(in the rows, 128 means zero)
A single turn carries every row of the set below to another of its rows. Some are shown first; where does it send the rows asked next?
Vetep: [109 122 130 101  99 118 146 156 140 139 143 125 128 145 144 141 106 157]
fif: [146 104 124 143 135 140 123 123 144  96 112 166 123 119 153 128  97 122]
Ripiz: [148 104 128 114 168 122 132 152 117 109 126  99 112 139 137 119 136 153]
zilu: [135 117 133 144 115 177 115 121 124 152 111 121 122 137 125 154 123 134]
fubat: [128 120 126 110  97 125 160 158 129 155 130 143 135 133 143 140 118 140]
satem: [126 119 127 140 118 173  99 127 126 154 131 121 121 117 114 145 106 128]
rasas: [155 121 138 142 126 139 100 106 153 120 135 102 142 146 137 106 154 112]
ralad: [115 125 114 168 138 145 130 121 139 145 107 146 112 139 142 131 137 137]
gol: [105 123 128 101 102 113 145 157 141 139 146 128 127 142 144 136 104 156]
pabez: [157 100 135 136 125 154 123 122 137  98 106 156 128 127 151 141  98 125]
Vaz: [106 127 107 164 140 139 113 125 141 149 127 148 111 117 134 121 121 129]
gedum: [107 122 130  99 100 117 144 156 140 139 146 126 128 142 143 139 103 157]
pugab: [135 110 132 133 152 114  99  97 133 115 161 124 147 145 145  98 135 123]
vez: [121 122 119 110 102 120 152 161 131 157 142 146 134 119 139 132 110 137]
kepum: [139 109 135 135 150 115 109  95 134 112 150 125 148 157 152 103 146 127]
luda: [121 124 118 115 103 118 158 161 133 154 136 150 134 125 144 131 115 138]
lolor: [145 104 124 138 133 143 115 125 142  98 119 163 124 110 147 128  88 118]
Vulo: [107 122 130 102 100 116 149 155 140 139 141 127 126 146 146 141 107 158]
vatip: [148 106 143 130 143 127 110  92 128 113 144 116 151 165 149 113 149 129]
zogas: [152 123 136 139 126 139  92 109 152 123 146 101 142 135 130 103 144 109]
riten: [157 100 135 129 123 158 116 123 136 100 114 152 129 118 144 140  89 122]
suzam: [146 125 132 147 133 130  98 109 158 120 141 108 140 138 138  96 150 110]
Lozis: [104 123 128 104 102 112 147 156 142 139 144 130 126 143 145 137 106 157]
Ziri: [126 121 124 107  97 126 151 161 128 158 140 143 136 120 136 136 108 136]
bom: [112 123 114 151 132 153  98 129 135 153 138 136 115 107 118 129 103 125]
boror: [124 122 122 115 101 120 162 160 132 154 131 147 135 130 146 135 119 141]
runif: [143 105 123 116 172 117 129 153 119 109 132 101 110 132 136 114 133 152]
ket: [128 121 126 158 125 162 130 119 130 147  99 132 117 149 138 148 138 139]
fizev: [150 124 134 146 131 133 103 106 155 119 136 106 141 144 139 101 156 112]
ziker: [151 102 131 109 163 128 128 152 115 110 129  92 113 138 133 124 131 153]
mer: [152 103 147 121 137 135 102  94 123 115 150 108 154 158 141 118 139 127]
lor: [151 101 129 131 127 150 111 124 138 101 121 156 128 109 143 133  85 120]
davas: [106 123 130 104 102 113 150 155 141 138 142 129 127 146 147 138 109 159]
Zavek: [153 102 129 141 131 145 127 120 141  96 104 161 126 126 156 136 101 126]
Dafa: [139 107 137 124 145 123  90  99 130 117 167 117 150 139 137 104 127 121]
nama: [148 125 131 143 131 132  93 109 155 122 147 106 141 134 133  98 146 108]
nis: [151 102 131 106 163 130 121 154 113 112 135  92 114 131 128 124 125 151]
kuzof: [148 103 144 119 137 134  92  97 125 118 161 110 154 147 134 113 129 122]
vapav: [146 104 126 107 166 125 119 155 116 111 139  94 113 125 128 117 121 149]
pagor: [129 119 126 107  94 129 155 161 128 157 135 140 137 127 138 140 112 138]
Kezu: [155 122 139 138 124 142  95 108 151 122 140 100 143 142 132 105 149 110]
Povu: [142 105 122 112 171 118 122 155 119 110 139 100 110 127 132 113 124 150]

luda turns into vez
rasas turns into fizev
And these:
nis turns into ziker
Zavek turns into fif
kuzof turns into mer
zilu turns into ket
davas turns into Lozis

A single turn carries every row of the set below to another of its rows. Some are shown first; where does it send the rows asked next?
revub: [114 117 123 120 121 137 125 166 112 177 162 106 111 106  80  78 116 150
 150 137 165 110 130 119 111 150 146 109 122 138 122 179 137  67]
gopos: [104 133 110 132 102 118 136 146 149 166 165 140 134 124  99  99 123 133
 129 167 167 114 116 129 109 155 135 132 118 144  98 174 136  86]
gid: [100 117 119 115 116 143 131 177 119 172 160 110 125  95  87  89 106 143
 152 150 160 123 123 124 109 151 158 138 124 144 137 174 136  60]
bepar: [124 119 131 152 152 151 116 141 118 159 119 117 130 121  78 155  80 163
 150 143 155 122 133 123 114 183 124 100 153 139 158  96 129 116]
Ragog: [119 112 127 164 121 111  87 112 134 158  93 127 118 121  91 130  76 158
 140 126 153 107 121 129 112 162 128 145 132 127 133 104 140 133]
moz: [155 127 152 158 107 134  88 120  92 181 125  98  93 127  70 119 114 136
 139 131 128 109 137 134 101 149 103 156 143 138 155 129 134 113]
Falu: [121 120 132 163 117 129  99 109 116 163 112 108 121 140  69 142  87 167
 147 131 150 111 121 131  97 176 122 112 143 129 152 102 115 122]
tolo: [124 112 126 153 156 134 104 145 134 154 100 136 126 101 101 142  68 156
 145 138 158 118 133 122 128 169 129 131 141 136 139  95 153 127]
Poro: [104 134 104 129  89 124 122 151 137 138 151 138 136 119  86 105 122 138
 131 164 157 128 125 138 120 156 143 148 115 140  92 173 128  79]
Mab: [107 132 136 151 150 149  92 128 130 163 115 133 126 108  96 139 110 120
 143 170 144 123 114 116 145 176 107 156 138 111 115 105 164 132]
Nelu: [159 122 139 154 127 129  92 139 129 166 115 116 116 113  90 128 104 124
 122 144 136 126 127 144 117 129 104 183 137 137 133 129 152 133]
Bufop: [125 130 151 146 130 140  97 121  88 158 109  98 107 134  61 139  99 140
 156 128 123 117 132 111  85 161 106 130 145 156 154 109 141 112]
vemed: [ 86 124 121 123  95 127 130 158 130 171 160 134 117  95 103  89 107 133
 150 156 158 109 125 116 111 163 153 153 123 151 125 170 141  63]
sasip: [ 90 121 122 125  84 124 133 143 145 157 163 127 135 123  90 101 115 132
 138 157 150 109 113 124 106 158 146 148 123 145 120 177 124  69]
gegal: [108 129 151 137 142 158 107 135 118 156 119 112 106 104  71 160  87 135
 153 140 133 119 147 105 115 181  95 126 155 166 144 109 148 120]
Les: [101 116 120 117 104 140 133 163 134 158 163 103 143 122  74 102 116 142
 141 151 151 123 111 132 104 146 152 134 125 139 132 182 119  66]
Moze: [108 128 114 121 105 144 120 169  93 156 156 116 111 100  73  88 118 153
 155 146 159 123 142 123 120 166 149 119 124 140 118 171 129  57]
Fet: [140 133 154 150 120 160 113 134 103 177 150 111  98 113  73 147 110 131
 142 155 133 107 154 122 119 181  89 131 165 154 158 124 130 108]
gora: [128 134 134 150 129 126  91 123 113 157  93 108 120 128  74 140  93 135
 139 136 134 134 115 130  83 140 109 164 130 150 135 110 148 135]
zep: [ 94 135 109 124  98 136 126 160 123 152 160 143 113  90  93 101 114 141
 146 164 165 119 144 122 132 179 142 135 124 149 100 167 135  69]
Soz: [119 128 138 156 132 136  78 110 116 162 105 110 128 137  75 124 119 128
 140 152 136 122  99 129 122 155 113 158 128  97 121 116 149 133]
nugo: [123 120 117 124 116 124 130 155 131 160 159 113 138 138  81  88 127 142
 134 146 158 119 113 133 101 133 145 119 117 132 113 182 132  78]
Perof: [110 134 132 142 141 144 100 137 143 155 105 121 118 100  84 160  82 130
 137 150 143 134 127 123 113 161  96 160 141 161 123 110 154 142]
bavup: [ 94 130 117 127 107 132 131 157 133 182 169 133 104  93 101  91 113 140
 147 158 175 105 134 115 119 173 137 121 125 149 109 170 142  76]
Gef: [144 128 142 146 143 157 116 152 141 164 139 129 121 100  93 156 102 120
 125 167 141 124 144 132 135 164  90 157 157 152 136 124 150 128]
nofi: [120 126 109 123  99 130 117 158 108 143 149 112 134 127  67  92 126 149
 140 146 153 132 125 139 109 142 151 129 115 130 111 179 121  69]
kesi: [119 130 146 153 136 156  84 116  87 174 119  91 114 136  58 124 123 139
 157 147 137 121 111 120 117 171 111 126 139 101 145 113 136 115]
zuz: [106 132 144 147 155 171  99 135  99 174 129 115 112 107  76 139 111 130
 160 167 145 121 127 107 138 194 106 123 150 115 139 104 153 113]

Ragog turns into tolo
Nelu turns into Gef
revub turns into nugo
And these:
Moze turns into nofi
Soz turns into Mab
gegal turns into Bufop
gid turns into Les

A single turn carries every row of the set below to another of its rows. Some are shown first; where does it send the rows asked next?
Lum: [146 140 158 122 147  90 118 160 108 122 113 155 113]
bulur: [157 160 161 139 145  98 107 112 108 119 136 163 114]
pivez: [131 117 121 152 139 134 127 113 115 147 125 105 136]
ramuf: [141 108 117 134 135 120 142 135 149 130 118 111 157]
tovif: [149 146 152 108 126  99 108 129 145 108 140 178 122]
Kep: [140 119 109 125 145 120 122 130 151 122 120 120 175]
zimo: [141 152 154 122 126  97 101 118 102 130 135 160 102]
vug: [158 163 150 112 142  95 128 136 149 113 127 170 125]
Pil: [149 153 154 122 129 105 102 116 114 106 145 163 104]
vubas: [143 149 145 131 144 101 112 113 115 121 145 166  92]
rami: [146 134 124 106 112 116 153 136 111 150 111 131 137]
pobi: [135 136 111 135 149 143 106  99 138 133 139 128 158]
dizo: [141 124 126 150 157 104 103 109 127 119 142 183 149]
sakir: [119 138 117 129 157 110 120 139  99 155 121 159 121]
Gedi: [141 133 142 123 140  75 130 147 112 121 121 148  99]
zuf: [142 123 120 144 140 146 125 102 155 130 140 130 150]
kiduz: [123 126 121 151 150 132 106 116 120 142 127 108 150]
kot: [142 123 136 154 150 134 115 122 107 142 119 109 155]
zut: [142 114 139 132 128 148 113 116  96 135 138 160 133]
Kur: [155 151 150 105 125  88 124 138 140 101 132 161 118]
Fef: [144 146 111 123 142  70 144 128 140 132 117 155 154]
Zemi: [168 121 135 128 111 110 137 105 137 112 137 155 165]
Senu: [127 123 115 132 145 117 126 137 145 135 115 106 164]
duze: [145 127 127 124 145 133 137 145 147 136 111 116 166]
Kas: [129 125 113 138 146 121 115 122 111 143 114 104 155]
zesig: [153 145 131 143 145 139 123  99 148 133 134 127 166]
dorar: [143 143 152 110 130  90 116 146 104 116 124 145 101]
Tesuk: [145 135 153 110 123  75 122 152 119 118 117 152 117]
Tam: [153 140 142 116 141  88 127 134 150 103 137 173 112]
Lek: [135 132 117 144 147 130 114 107 157 126 136 123 167]

rami turns into Fef
duze turns into vug
And these:
tovif turns into pobi
kiduz turns into dorar
Gedi turns into ramuf

A single turn carries every row of the set below to another of its rows. Some are shown first; where does it send the rows asked next?
topo: [158 134 114 146 105 133 139 120 124 136 108 131]
lumok: [147 148 160 154 136 131 125 140  99 136 120 140]
dogod: [136 127 133 138  79 136 166 124 124 141 131 127]
fivid: [134  86 138 151  99 138 119 123 136 127 131 112]
ginu: [100 124 110 115 130 152 164 123 147 127 129 134]
Zive: [117  89 137 144 152 153 140 124 105 143 141 140]
mebom: [ 96 116 160 154 141 138 133 136 120 110 155 101]
kapal: [101 108 152 163 124 141 161 116 141 106 148 110]
Vura: [140 117 145 136 137 138  96 148 109 115 130 122]
naruv: [156 138 166 141 133 145 148 137  91 126 121 136]
zevak: [131 133 144 135 138 131 167 137 121 173 129 142]
pulin: [ 94 135 132 156 124 137 154 140 138 150 111 104]
Valid: [106  92 116 128 127 136 143 150 128 126 158 117]
mekaz: [143 117 160 137 136 129 101 146 129 123 144 140]
leri: [112 131 158 114  97 146 155 148 140 106 135 106]
Mul: [159 102 142 156 115 146 131 109 126 132 126 147]
tuleg: [113 115 165 112 117 136 115 128 156 111 142 126]
fefu: [ 81 148 143 134 135 144 139 149 139 142 136 118]
Zito: [124 162 147 118 118 150 152 129 121 126  94 119]
lis: [108 110 135 132  87 149 135 109 139 146 125 126]
Kov: [154 140 139 117 164 119 146 134 128 120 124 112]
nez: [126 164 158 140 115 130 156 127 108 127 105 113]
koma: [135 111 117 149 157 141 149 128 108 131 103 110]
lati: [123 111 130 133 151 133 127  92 141 109 143 134]
rega: [127 121 162 136 169 141 131 102 118 110 137 124]
Fezi: [107 113 163 119 121 160 114 129 137 116 146 142]
bodav: [129 150 154 118 140 135 174 152 137 144 141 134]
tidi: [106 141 169 117 102 137 157 118 143 112 124 109]
gidi: [137 118 130 139 136 147 196 129 126 120 123 122]
birat: [158 116 124 124 147 105 140 133 124 135 146 124]

fivid turns into dogod
Kov turns into mebom
Zive turns into ginu
And these:
zevak turns into lati
nez turns into mekaz
naruv turns into Fezi

A single turn carries every row of the set below to another of its rows. Some are shown first; where does it send the rows asked next?
R: [142 114 111 102 132 159 139 117 130 123 130 151]
D: [102 119 133 156  97 116 120 109 137 154 101 124]
P: [108 112 157 136 103 140 145 113 129  99 126 143]
V: [122 127 106 170 101 162 136 121 115 160 119 126]
C: [ 94 119 111 125 140 118 129 132 166 139  98 117]
M: [139 116 112 101 137 158 136 111 135 118 132 146]
U: [136 142 107 164  97 167 126 126 126 148 111 122]
Y: [116 144  85 145 148 154 146 146 139 128 109 130]
Z: [120 139  95 144 145 164 128 158 132 139 111 133]
B: [ 79 116 109 127 122 132 122 146 160 129 101 112]
N: [142 119 131 136 113 155 154  97 129 112 144 126]
Q: [108 105 136  98 123 136 126 123 132 109 117 157]
W: [ 99 105 127 158  95 124 128 113 142 143  99 104]
K: [116 137  79 136 132 165 124 151 140 127 101 128]
S: [106 105 136 104 126 140 127 132 137 105 115 162]
A: [124 144 108 175 106 152 138 122 110 144 112 136]
X: [ 99 121 137 156  87 133 126 121 145 152 111 104]
H: [140 123 133 139 118 162 156 100 132 107 142 133]
G: [106 110 156 140 108 136 142 112 136  94 129 136]
F: [ 98 118 115 132 138 126 120 149 158 123  91 111]

S turns into R
F turns into Z
And these:
Y turns into A
M turns into H
K turns into U

A single turn carries every row of the set below to another of its rows. Some are shown first; where does it send the rows asked next?
bigin: [147 148 132 159 114 145  98 128 132 132 181 111 135 123  83 117 119 158
 139 111 111 123 155 159 143 136 125 106 131  97 129 141 140 119 144]
Koz: [147 156 148 135 133 154 107 127 135 118 122 149 132 107 138 123 133 134
 150 111 104 157 161 148 121 138 146 145 137  99  88 110  97 145 110]
ruzi: [169 125 133 145 133 123 132 119 150 113 141 129 149  96 158 103 135 128
 136 126 139 111 120 153 176 139 149  99 151 109 150 147 186 106 116]
Suz: [154 148 124 124 129 157 100  91 131 107 104 145 136 140  83 130 143 128
 140 118 124 122 125 139 129 124 147 145 131  92 123 164 130 130 126]
Nusov: [138 139 135 156 115 143 110 136 140 126  68 134 144 106 192 111 139 140
 140 123 131 142 102 152 138 143 125 133 131 107  92 121 138 121 123]
vig: [148 143 110 145 104 136  88 142 149 116 172 116 141 113  85 120 134 144
 133 113 137 138 150 168 137 142 137 107 128  89 135 136 130 125 153]
lam: [159 145 118 156 105 146  86 153 143 114 174 114 150 118  90 122 140 148
 129 115 145 137 151 159 140 134 136 109 129  85 128 129 129 124 138]
Gop: [158 139 134 147 132 174 101 101 127 107 107 133 154 125  77 113 124 135
 132 127 136 100 116 137 130 123 135 128 140  92 126 164 119 139 119]
Midat: [136 162 143 130 126 147 121 132 136 127 122 145 120 102 128 122 124 132
 158 105  93 163 154 157 119 142 138 150 132 103  87 122 105 145 129]
zal: [159 132 127 145 121 136  92 121 148 126 165 125 147 139  92 124 132 152
 138 117 125 138 163 154 129 136 143 121 123  98 127 114 141 116 158]
zegok: [141 153 117 128 114 155 102 113 137 117  94 142 142 116  75 111 132 126
 141  94 139 118 133 149 125 125 138 137 134  89 129 171 130 151 136]
nid: [160 129 122 139 121 116 147 139 160 123 130 128 149  88 147 100 126 123
 143 114 144 127 113 163 164 142 143 111 143 110 146 146 194 113 147]
Met: [157 156 127 143 113 169  99 129 129 114  98 138 153 121  82 114 141 132
 137  95 148 115 132 137 129 115 136 141 138  82 119 162 130 150 116]
Teker: [147 149 129 144 123 171 117 111 126 117 108 127 143 119  65 113 112 134
 141 119 126 109 105 145 126 124 125 135 135  96 123 174 129 139 137]
nuvo: [123 141 128 133 131 124 136 170 130 116 105 140 144 118 167 116 155 131
 134 117 124 122 118 163 144 146 144 106 151 105 191 126 126 122 131]
tev: [120 149 123 155 105 142 111 139 134 122  81 122 128  79 181 106 127 137
 139 124 123 132  88 168 151 151 114 112 137 107 104 153 130 124 120]
kul: [163 141 131 155 116 143 101 139 141 130 168 117 148 140  88 124 132 156
 140 113 124 142 155 151 130 131 134 129 122  96 118 115 147 116 155]
gizik: [130 150 133 145 124 134 148 192 122 122 109 131 146 119 165 118 153 137
 136 112 124 127 109 159 146 137 134 116 150 101 179 126 134 121 128]
dila: [128 143 128 157 112 145  98 129 136 114  80 126 135  84 189 105 135 137
 132 129 131 125  96 161 153 150 122 106 141 105 107 145 123 124 106]
fad: [130 144 152 157 139 143 145 169 112 128 116 129 148 125 166 111 140 147
 135 120 109 103 115 152 151 136 130 103 157 108 182 128 133 118 115]
gunon: [164 126 132 137 132 113 140 115 155 126 130 136 145 104 156 103 132 128
 145 114 131 120 129 155 167 139 151 112 143 113 147 140 198 107 137]
mov: [159 160 129 136 119 166 115 116 123 114 109 134 137 140  79 132 141 133
 144 112 123 128 113 135 130 115 134 157 130  89 110 167 139 128 123]
Dova: [129 143 143 140 138 129 158 168 121 133 107 134 141 138 162 121 142 141
 144 120 103 129 109 155 138 140 134 127 143 114 175 118 145 111 145]
Teso: [178 125 132 151 125 128 137 144 154 116 132 128 163  96 158 102 138 128
 135 120 156 121 119 150 169 133 147 110 148 103 141 134 188 112 122]
bofe: [133 152 145 138 139 158 116 112 129 111 141 134 117  91 121 120 106 134
 148 139  85 142 131 163 129 151 133 123 140 109 100 138  85 136 118]
kinar: [138 134 146 141 146 133 144 158 123 125 105 141 149 142 171 122 151 142
 137 126 111 121 118 149 140 138 145 120 147 111 179 109 136 111 130]
Bap: [163 139 132 150 122 126 152 141 144 124 144 118 142  91 147 104 125 130
 144 117 131 121 107 158 175 136 135 110 147 109 140 157 198 105 128]
Nepeb: [176 136 142 152 126 127 148 141 145 130 135 125 152 106 156 105 134 135
 145 110 136 125 121 146 170 128 141 121 145 107 132 137 204 106 124]
Rovos: [137 154 138 148 120 165 118 160 139 117 124 130 142  74 120 105 109 132
 145 115 121 149 135 164 119 144 128 129 141  98  95 126  86 159 126]
vavu: [124 140 144 155 126 140 107 100 130 132  78 133 126 103 189 108 125 146
 144 126 102 122 108 154 149 148 122 115 138 117 103 141 139 116 115]
zof: [146 157 155 152 137 172 118 129 122 111 145 127 126  96 126 122 112 139
 146 137  91 141 127 153 132 141 129 129 144 103  90 132  86 135 102]
keti: [126 137 126 145 115 132 112 124 146 128  64 136 135 102 187 110 132 136
 144 121 123 146 102 160 135 150 125 131 128 113  99 127 139 121 139]
Teb: [155 141 136 160 120 148  86 119 133 125 179 116 142 126  91 117 126 158
 135 117 118 117 161 154 146 134 133 101 135  95 132 134 133 120 131]
vifiv: [136 144 135 140 128 158 104 138 146 109 121 141 143  76 126 104 113 127
 140 121 125 142 146 164 119 151 139 120 142 100 104 121  77 159 124]
Dira: [129 149 148 164 120 147 117 120 124 137  82 124 128 104 186 109 123 150
 146 123 101 126 100 152 150 141 112 124 137 115  93 142 145 114 112]
mumuf: [117 143 143 144 139 131 148 157 117 131 113 132 137 119 159 109 133 142
 140 118 100 107 113 162 148 144 131 102 154 114 190 137 134 118 134]

kul turns into bigin
gizik turns into Dova
Rovos turns into Midat
And these:
Nusov turns into Dira
zegok turns into Suz
Nepeb turns into Bap

